Some points, one per row:
tensor([  0,   1, -11, -19,  -8,  -5, -38,   5])
tensor([-14, -16,   2, -13,  -7,   6, -20,  26])
tensor([  3,  -2,  -9, -10,  -7,  -1, -18,  -8])
tensor([ -9,  -1,   5,  15,  -9, -12,  -3,  -8])
tensor([ 52, -15, -15,  16,   4,  34, -27,   6])
tensor([-38, -30,  -6, -19, -11,  14, -34,  47])
tensor([ 10,   9,  35, -13, -55,  10,  34, -35])
tensor([-11,  -9,   2, -12,  -2,   9, -17,  23])
tensor([-32,   5,   3,  -2, -42,  10, 112,  55])
tensor([ 13,  -3,   2, -10,   3,  -8,  -1,  17])
tensor([  7,   0, -33, -16,   8, -20, -66,   1])
tensor([ -9, -11,  -1, -24,  -2,  -7, -20,   4])
tensor([-52, -28,   8,  -5, -59, -20,  42,   4])
Here are 15 more points, each followed by its number:
tensor([-43,   4,   0,  24, -35, -34,  77, -13]) 0
tensor([ -9,  14,  -4,  24,   5, -20,  -5,  -1]) 1
tensor([ -4,   3,   0,   6,  12,  10,  -3, -26]) 2
tensor([ 75,  39, -24,   8,  49,  24, -35,  -2]) 3
tensor([ 11,  -4,   3,   3,  18,  14, -15,  -2]) 4
tensor([-20, -30, -65, -13,  26,  -6, -90,  34]) 5
tensor([ -8,  -3,  -5, -10,   0,   2, -22,  -3]) 6
tensor([ -6,   6,  10,  13,  14,  13,  -2, -28]) 7
tensor([  7,   8,   8,   0,   3,   5,  -1, -27]) 8
tensor([ 45,  44,  29,  41,  42,  13,  59, -31]) 9
tensor([ 10,   5,  19,  27,   8, -28,  50, -44]) 10
tensor([ 30,  10,  34,  17,  11,  -1,  17, -41]) 11
tensor([-60, -41, -62, 107,  58, -29, -31,  36]) 12
tensor([ -1,  -2, -13, -18, -14,   8, -30,   5]) 13
tensor([ 32,  26,   8,  30,  38,   0,  42, -21]) 14
Which three of these numbered points are nearest to each point below by angle, seen from the average point of the first points? Their numbers follow each, nearest first.
tensor([ 121,  127,   26,  109,  127,   16,  127, -116]) > 14 9 11
tensor([ 17,  13,  22,  36,   1, -18,  39, -33]) > 10 11 9
tensor([11,  5,  6, -6, 11,  0, 15, -7]) > 14 9 11
tensor([ 41,  59,  22,  47,  46,  29,  75, -34]) > 9 14 11
tensor([ -2,  -5, -33, -23,  13,   0, -70,  21]) > 5 13 6
tensor([  1,  -2, -10, -22,  -8,  -7, -45,  -5]) > 13 6 5
tensor([ 49,  -4, -11, -21,  17,   0, -47,  -1]) > 3 4 13
tensor([-68, -12,   2,   6, -53, -43,  67, -22]) > 0 10 1
